In the rows, 128 means zero.
R: 3 groups of rows, each row roughly a mix of its group's hidden directions
R (125 x 11)
[[110 171 168 114 107  93 150 113 149  84 150]
 [153 146 127  93 168 124 179 134 139 179 124]
 [157 110  89 131 174 101 121  96 102 168 115]
 [173  80 131 114 129 171 146 102 160 154 136]
 [122 135  82 109  89 165 152  85 100 146 140]
 [113 123 203 103 149 114 113 137 112 163 141]
 [ 97 139  53 148 133 120 148 121  97 105 130]
 [104 115  89  84  78 116  86 118 110 131 135]
 [136 115 107  88 139 174 144 166 172 126 161]
 [ 81 150  94 160  89 112  95  94 117 137 123]
 [141 157 167 147 119 157  86 177 113 138  99]
 [128 108 125 118 124 175  64 158  92 134 130]
 [ 62 145 126 133 130 163  80 137 124 119 100]
 [117 121 108 188 127 107 181 168 127 128 116]
 [ 72 170 144 108 120 136 120  88 132 166 145]
 [123 118 153 126 107 145  88 185 179 123 137]
 [ 98 170 147 141 121  68 111 153 114  95 134]
 [134 125 125 132 198  99 139 125 166 168 117]
 [107 151 151 149  68 104 146 147 169 149 141]
 [132 123 150 144 172  89 133  76 139 118  84]
 [117  75 111 176 159  89 135 130 115 142 102]
 [119 127  72  93 134 132 112 185 136 149 151]
 [105  99 157 141  79 105 152  84 110 109 153]
 [101  78 114 168 117 169  84 138 125 143 129]
 [160 139 143 139 203 135 145 134 100 104 111]
 [153 160 206 121 124 143 106 125 140 112 144]
 [137 153 158 136  70 109 102 116 125  74 127]
 [134 153 150 106  56 164 142 108 132 120 145]
 [160 120 147 154 180  97 127 163  98  98 110]
 [ 93 165 166 137 107 176 150 109 100 111 109]
 [114 141 119  97 119  92  91 186 137 121 166]
 [156  95  88 121 181 132  98 153 150 132 102]
 [ 86 107 123 128 175 115  98 100 100 117  84]
 [121 125 143 102 180 188 125 136 110 162 115]
 [ 96 106 161 125 106 118  94 157 184 111 151]
 [115 178 126  69 128 118 118 100 154 164 134]
 [139 118 129 154  82 186 144 163  93 124 130]
 [124 137 179 104  83 156 104 161 117 160 140]
 [140 177 146 104 102 129 167  95 171 149 130]
 [151 151 131 131 177 144 196 128 137 152 118]
 [161 155 123 106 115 122 161  63 161 121 113]
 [109 191 158 140  82 116 136 158 108 127 136]
 [162  85  93 181 132 108 111 114  97 133 114]
 [127 115 111 179 108 174 171 105  97 124 120]
 [130 173 125 102 114 177 184 104 124 138 131]
 [ 96  86 102 132 117 173  78 111 110 113 141]
 [151  68 105 146 145 135 149  92 167 149 120]
 [133 131 127  75  73 121 114  95 159 156 141]
 [124 110 170 141 149 130 158 126 142 182  80]
 [ 93  66 121 158 107 162 131 130  94 113 138]
 [120 107  56 130 127 171 140 125 112 105 151]
 [124 186 102  71 114 102 134 105 141 141 136]
 [125 157  97  97 151  82 149  76 121 151 129]
 [128 158 138 104 151  98  81 172 139 116  87]
 [133 137 134  94 137 196 164 136 104 158 146]
 [117 149 101 118 195 131 115 129  82 102 110]
 [189 137  96 123 101 175 136 112 139 126 159]
 [190 146 109 115 129 107 182 112 151 123 145]
 [ 92 154 175 150  82  98 147 148 105 140 130]
 [121 120  99 173 107 144 125  82  83 164 133]
 [179 135 178 141 127 137 123 173 161 104 125]
 [139 135  99 138 159  92 129  97  68 130  93]
 [116  69  68 143 148 137  99 125 144 130 123]
 [121 107 104 183 125 119 163 106  95 160  96]
 [174  94 107 135 127 177 174 151 113 118 134]
 [105 188 102 125 132 100  95  93 132 155 107]
 [159 160  79 120 102  81 111 152 155 127 115]
 [184 103 115 123 102 170  85 123 115 143 149]
 [178  89 132 140 134 126 130  93 135 183 102]
 [111 149  64 106 125 103 115 115 180 124 126]
 [138 125 123 195 105 141 128 164  85 150 116]
 [139 183 151 117  77 125 166 137 147 105 146]
 [150  89 146 130 168  89 101 177 111 141 128]
 [ 96 115 119 153 168 187 102 130  96 105 134]
 [124 146 114 147 169 137  85 141 132  94  71]
 [156  82 125  87 153 146 123 143 180 146 147]
 [149 152 126 145  80 173 149  84 104 109 142]
 [ 86 127  65  99 142 100 122 100 156 120 127]
 [162 131 147 134 103 131 139 190 113  80 108]
 [ 87 135 156 136 101  97  93 119  83 167 132]
 [152 117 115 102 160  61 130 143 144  92 111]
 [ 66 166 102 102 144 155  97 121 120 146 138]
 [128 129 128 107 183  94 153 121 174 155  95]
 [ 80 135 130 137 147 119 108 195 112 159 143]
 [104  82  88 123 137 166 110  87 150 155 135]
 [147 111 143 162 104 112 159 133 124  55 127]
 [161  88 109  83 125 123 134 162  77 142 130]
 [ 91 140 131 182 109  79 149 143  99 105 130]
 [105 137 171 124 152 157  60 122 138 124 148]
 [130 118 126 202 154 105 149 143 129  92 107]
 [153 119 147  82 132  63 147 156 143 122 143]
 [106 161 150 118  94 118 142  63 108  98 131]
 [131 135 130  67 115 168 115  85 144 158 145]
 [146 133 167  85 174 127 108 173 129 152 111]
 [ 95 159 154 108 156 160  81 152 155 137 106]
 [134 131 145 189 134 123 182 131 172 137 121]
 [ 98 187 175 122  96 102 152 140 132 120 132]
 [126 164  76 116 165 134 117 124 105 119  75]
 [162 137 180 167 116 138  90 138 116  87 135]
 [147 113 138 193  86 162 111 139 149 111 137]
 [163 130 185 187 114 153 134 142 122 125 116]
 [110 154  86 147 111 126 142 148 118  70 168]
 [104 125 155 152  76  91  99 138  83 143 132]
 [144 142 150 103 106 125  88  66 161 107 128]
 [129 130  97 153 121  57 121 115 135  92  98]
 [123 117 185 102 144  96  74 153 139 136 119]
 [119 139  89  99 146 160 161 138 155  73 112]
 [114 179 133 135 124 155  90 163 147  98  88]
 [141 133 148 112 164 123 115 187  71 122 132]
 [183 131 111 119 175 149 162 119  96 149 111]
 [131 140 134 152  76 185 125 153  90 126 147]
 [148 118 139  91 131 178  89  95  96  96 136]
 [139 174 134 153  79 160 108 151  85 129 135]
 [120 165 124 147 202 111 150 149 113 123 109]
 [117 126 123  93 117  91 170  87 166 107 158]
 [138 170 144 100 159 139 155 172  79 132 129]
 [129 122 138 166 149  81 156 155 138 174  94]
 [124 151  60 117 131 116 155 111  96 100  97]
 [146 188 148 123 165 105 176 144 131 136 114]
 [ 62 139 122 141 146 146 123  80 105 103 109]
 [132 141 153 160  63 108 138 109 171 108 129]
 [163 163 118 111 152 121 151 165 188 132 139]
 [134 186  90 112 103 119 114 177 121 140 151]
 [132 144  73 113 161  84 160 128 165 138 126]
 [146 136 131 188 150 107 163 109 148  89 101]]

one row of each group, then the others: which group is each in?
[116 172 118 103 185 160 159 115 128 157 126]  V
[148 188  84 108 110 116 152 150 150 136 154]  A
[150 166 162 114  98 136 190 117 110 131 152]  L

[144 130 116 163 142 120  71 115  78 132  92]  A
[133  79  89 135 142 141 135 160  69 115 122]  V
[148 111 101 104 153 146 152  82 145 176  98]  A
[142 160 189 116 107 126  94 175 136 136 136]  A
[138  88 173 138 158 161  89 166 137 144 124]  L
[ 92  94  79 158 107  82 115 138 145 137 118]  V
[153 161 106 153 104 177 107 156 171 121 114]  L
[101 159 137 119 101 101 148  73 118  83 142]  A
[144 131  66 111 125 116 180 104 148  97 136]  L
[108 150 103 148 104 109  94 141  84  79 154]  A
[112 154 113 165 120 138 124  90  63 136 101]  L
